One turn moves each row of this set onto another row. After a few examples, where does it send each row asked below?
rifo: [ 14   2 -21 -21  16 -33  15 -13 -16   0  -8  -4 -23 -34]
kita: [-30   7 -16  10  17   8  -8   5  13 -52  11  18  20  16]
bog: [  1   8  30 -24  18 -13 -11 -31   4  37  -8 -22 -20  -8]
gotik: [-16  -4  19  -4 -31  -5 -32  32  -1 -49   6   9  18  13]
gaf: [ -8  13  17  -7   6  12   5 -51 -15  16  13   1 -30 -15]
riseg: [ 20 -10  35  17 -48  30  -2   3 -22  29   9  -3  -1  -6]
Bov: [ 27  -2   0 -27 -10 -31 -18   9 -29  18 -12  -3 -18 -28]
vire: [-14 -11  13  29 -27  45  -8  27 -20 -15  14  25  28  -1]
lin: [ -8  -5 -30  31  10  15  32  28  14  -5 -14   8  19  10]
Sem: [  0  -2 -13 -12  -8  -7   0  23  29 -46  -5 -14  28  21]
zozo: [ 19   1  13 -18   8  -5 -42  -9 -42  16   2  23 -17 -20]
Bofa: [ 22  -3  -8  19  -1   0  42   4  16  35 -18 -24  -4   5]
Pid: [-14  10 -18  11   7  20   1  -5  13 -55  13  18  16  28]
zovan: [ -8  -9   2  23  34  25  11   2  15  19  -7 -18  41  32]
renuf: [ 14  -2  19 -18   0 -11 -24  -9 -43   9   7  25 -29 -24]
vupe: [  2  -6   9 -33  43 -10 -29 -16  -8   5  18  -5   9 -34]
Ladu: [  4  -3  -5 -19  11   8 -27 -20 -35  -2  28   7   0 -45]
Taka: [-17   2 -12  -5   7 -20  -1  26  27 -44 -13  -8  23  17]
rog: [ 11   2 -22 -18  50 -17 -10 -21 -10  22  -7   6  -8 -15]
belep: [  1  -3 -24  34  -4  18  47   1   1   7 -17  -7  17  23]
Vabuf: [ 23   4 -36 -13   6 -22   8 -11 -21   8 -11   4 -22 -32]
Dif: [  2   2 -13 -19  52 -16  -1 -23  -8  13   2   8 -13 -20]
Gefe: [  5 -12  23  26 -27  16  -7  46 -20   8 -21  24  13  22]
Lod: [-14  12  -3  14 -34 -10  -5  22  -5 -49 -10  32  -7  20]
madi: [ -3  -9  16  19  26  44   1 -18  13  27  27 -22  30 -11]
sabi: [ 12 -14  37  21 -36  22  -6  21 -25  22 -16  10  16  31]
pivef: [-18 -15  -4  25  37  25   0  23  19   3 -10   6  40  18]
rodo: [ -8 -10  22  28 -25  51  -2  -1 -31  -4  20   8  28   8]
Vuge: [  8 -13  -8  19 -28  -2  23  47   2   1 -30  -4  18  10]
Vin: [ -1  16  13  -7   4   3  14 -49 -11  18   3   3 -39 -14]
Gulo: [  6   2   7   1   0  -8 -12  20  12 -24 -28  19   8  54]
Niren: [ -7  -1  21  -3  10  16 -34  12  10 -30   1  16  23  46]
mavuf: [  1   6  17 -27 -23  -7  12 -28  -6   9   8 -32 -17 -32]
vom: [-14 -16   9  10  -2  43  -2   7   1  -1  21 -28  56  -5]
vomup: [ 23  -4  11 -28  -2 -38 -10   5 -23  15 -14   1 -22 -22]
Dapek: [  9  -6 -12  18  26  25  30 -14  22  28   1 -28  23  -4]
zozun: [-19 -15   8  14   5  38 -14  32   5 -10  14  -9  54  -7]
Gek: [  1  -3  10 -26   5   0 -24 -15 -30  -8  28   4  -8 -47]
fefa: [ -5   4  14 -28  -8  -7  12 -32   3   8  14 -37  -9 -35]
bifez: [  1  10  -6  14 -29  12   3   7 -11 -48   0  30   2  35]
fovet: [  7  -7 -11 -30  39  -9 -29  -9  -9  12  12 -18  12 -38]
buke: [ 14 -11  -2  17 -44   3  33  28  -6  11 -24 -25  15  18]
kas: [ 29  -5  15  20 -38   5  24   3 -11  36 -17  -8 -13   7]
Saso: [  6   6  40 -23   8  -8 -17 -29   0  34  -5 -20 -20 -10]
vor: [ -2  -4  11 -11 -34   7 -22  29   9 -48   6  -4  30  14]
Zepem: [-25   1  22   6  15   9 -39  14   4 -36   6  23  22  27]
vib: [  7 -11  38  12 -13  46 -16 -10 -10  21  29 -12  23 -13]
maz: [-12   6   0   8   4 -25  -8  22  11 -29 -26  24  -4  43]

Lod -> gotik
Bofa -> kas
Pid -> Sem
Now these:
rodo -> vom
gaf -> fefa
Ladu -> fovet
zozun -> pivef
rifo -> vomup

